One turning vector, and how many steps it has turned
The counts run from 0 to 543.
[133 134 120 137 118 176 103 107 170 129 141 136 112 151 131 149 122 167
  99  89 137 152 128 139 103 119 144 112 115  93 108  77  97  91 141 129
 126 121  63 151 131 112 120 120 169 127 104 115 213 133 119 139]  427
[133 142 132 157 132 180 111 111 151 120 150 138 131 150 135 119 118 179
 105 109 130 143 165 151 110 126 127 103 118 103 128  71 112  97 123 110
 126 109  62 140 107 147 138 148 167 131  97 118 217 142 128 156]  161
[124 143 125 140 137 169 112 103 152 121 129 127  93 155 150 145 126 165
 102 108 148 145 132 132 101  94 151 104 123  88 100  66 124  90 145  97
 129 110  51 154 125 117 147 138 167 126  94 130 191 133 113 147]  417
[138 138 116 132 148 182 100 117 168  89 142 128 111 153 145 125  85 134
  87  97 147 139 131 151 109 118 148 111 121 143 122  75 102  89 114 115
 133 119  56 146 123 159 144 131 139 137  88 122 190 124 145 100]  430
[103 137 146 160 151 176 141  94 111 119 137 138 133 165 130 105 116 170
 117 110 164 157 129 127  84 117 147 130 168  93  69  82  97  99 122 115
 127 106  86 116 111 140 132 127 177 140  84 136 159 148 114 137]  306
[141 125 149 155 148 199 150 116 114  98 135 132  95 163 129 113  92 165
 105 128 174 138 142 140 130 115 165 121 156 124  67 119 119  88 127  92
 142 140 109 109  94 153 150 115 158 129  79 143 159 125 130 100]  286
[137 118 151 158 129 230 128 138 130  89 123 155 117 155 106 114 105 153
 108 119 161 139 124 139 136 130 172 139 167  98 127 107 149  94 150 103
 142 166  92 100 101 147 167 111 155 117  96 121 152 132 124 118]  102
[ 96 134 143 134 117 214 107 129 141 110 121 155 114 190 114 137 120 151
 107 119 152 152 127 139  80 124 162 145 142  91  58 104 112 107 131 110
 147 117 101 104 121 120 133 125 163 137 100 109 155 145 120 163]  489
[104 145 126 137 135 214 102 122 142  84 122 151 111 161 124 132 115 141
  95 129 158 149 113 152  95 110 165 148 138  90 121  89 143  97 140  97
 128 111  60 123 129 133 176 141 157 126 113 112 144 130 116 142]  400
[122 135 133 135 143 178 127 112 132 106 124 116  86 175 135 133 105 164
 104  96 168 134 120 115  97 108 174 120 155 112  50  88 100  97 133 127
 143 132  85 130 126 137 133 103 156 125  63 139 163 131 131 114]  495
[104 144 133 131 119 202 105 138 129 109 123 128  86 189 126 142 131 157
 103 100 136 134 141 129  98 114 167 123 139  80  84  85 131 117 141 112
 145 110  80 129 127 120 143 135 164 123  98 125 178 134 121 181]  225
[120 120 132 121 132 202 111 139 157  88 124 142  71 184 120 141 110 122
  92  89 137 145 111 153  98 121 188 114 155 105  91  99 126  91 145 123
 143 112  83 126 136 105 136 128 150 138 119 127 177 127 128 122]  510
[115 149 121 141 147 192 129 114 118  98 140 121 123 154 112 119 103 168
 104  92 171 143 108 126  93 120 167 146 169 101  82  92  81  91 132 153
 126 130  83 114 119 152 119  99 170 129  80 124 159 128 126 117]  29
[137 115 135 130 141 171 121 105 157 117 140 139  76 165 131 134 109 138
  92  84 150 151 128 149 102 109 165  92 141 106  80  94 105  78 136 114
 135 101  89 134 126  98 123 123 162 149 116 134 203 126 122 112]  518
[112 125 146 130 131 196 106 135 153 104 120 138  74 203 139 131 114 133
 101 103 130 131 136 136  94 115 165 109 136 119  64  85 129 107 127  95
 158 107  84 127 127 122 150 137 140 142  91 130 176 135 135 144]  233
[119 134 121 122 126 205  95 133 153  88 142 151  98 177 113 129 103 127
  91  93 132 152 137 174  91 135 156 122 136 113 113  97 114  95 118 122
 132  91  79 119 121 124 126 146 154 148 131 110 200 131 134 136]  245
[140  95 163 151 114 219 125 130 151 115 138 166 108 168 107 117 121 150
 106 102 135 155 146 160 126 135 153 104 147  92 123 107 141  90 144 104
 140 128 108 111  99 108 143 128 168 136 128 121 205 139 120 140]  80
[114 141 140 156 156 174 135 108 104 118 137 127  99 166 124 107 134 166
 113 100 152 141 132 131  91 113 156 109 173  78  93  66 128 101 143 118
 127  96  73 129 113 126 143 139 177 134  98 144 178 140 111 155]  316
[109 128 136 138 121 215  87 134 172  98 123 145 120 172 128 126 114 142
  99  96 139 140 104 121  87 137 161 144 142 103 118  72 110 115 135 136
 147 147  65 132 129 144 146 109 137 120  82 105 164 145 138 134]  412
[119 147 124 147 133 218 138 132 104  90 142 132 116 147  89 114 103 168
 106 104 168 143 130 156 114 129 175 147 173  83 113 111 123  94 132 139
 118 132  95 106 103 148 135 117 177 114 108 121 158 125 114 138]  292
[132 129 132 146  92 222 111 130 162 121 134 157 128 147 114 146 115 180
 103 122 150 150 143 155 128 134 150 137 114  85 121 114 118  91 139 106
 134 149  98 119 105 125 133 116 172 115 117 101 197 136 117 148]  181
[123 119 138 147 134 177 121 103 149 126 141 137 106 153 121 127 129 152
 105  76 146 160 112 128  93 123 156 106 166  73 116  73 107  91 149 136
 127 117  71 133 125 107 120 112 176 136 112 130 195 140 110 134]  327
[137 127 122 125 141 192 115 126 149  94 143 142  87 164 126 129  94 134
  90 108 141 151 145 182 115 119 161 104 127 129 105 111 119  76 118 103
 132  87  84 125 113 127 134 148 160 147 127 126 209 117 129 117]  254
[127 131 143 157 123 196 107 117 156 122 145 143 141 164 131 110 121 177
 113 100 126 144 159 141 107 140 120 112 121 110 124  70 104 114 121 117
 131 127  73 138 103 153 130 140 159 131  89 110 217 151 136 157]  160
[154 132 124 145 137 178 119 109 158 111 142 135 101 134 139 137 109 164
  93 109 148 150 143 157 129 107 147  95 110 105 128  87 124  71 137  91
 123 117  61 151 116 121 147 133 166 123 114 125 217 122 116 121]  163
[121 121 158 157 138 212 127 111 144 111 111 154 119 165 142 118 108 159
 108 143 168 143 125 126 113 107 156 139 136 111  83  98 135  95 132  72
 152 154  87 117 107 136 176 121 151 125  72 127 147 144 126 119]  387
[109 136 126 132 143 209 105 136 135  75 135 145  93 178 106 111 106 117
  96  93 144 146 112 158  87 124 174 127 175 106 121  87 124  98 133 140
 130  95  76 117 130 133 139 135 153 142 118 124 165 127 133 124]  46
[129 132 122 144 142 173 105  91 169 112 141 144 122 146 144 120 108 144
  93 114 145 164 137 160  94 113 134 107 118 118 121  74 114  83 115 101
 124  93  53 144 124 129 148 152 160 146 110 121 202 138 125 126]  153
[150 123 136 148 121 189 121 112 157 128 142 128 125 154 137 132  98 186
 104 107 151 140 155 134 129 128 137 115 111 129  83  98  89  92 116 115
 141 153  97 134  99 153 125 109 153 119  74 122 205 133 144 119]  450
[154 120 138 153 134 216 119 141 140  92 148 142 105 151 110 109 114 151
 102  84 135 137 137 156 132 139 157 103 153  95 165  85 142  93 146 130
 128 134  75 129 110 143 146 128 154 115 114 125 202 126 125 118]  347
[ 99 137 137 145 137 199 107  96 155 110 118 161 134 160 138 125 112 145
 103 141 163 164 119 139  78 108 151 151 131 100  87  90 112  93 121  84
 135 109  67 124 121 128 162 137 160 147  91 113 147 153 120 137]  398
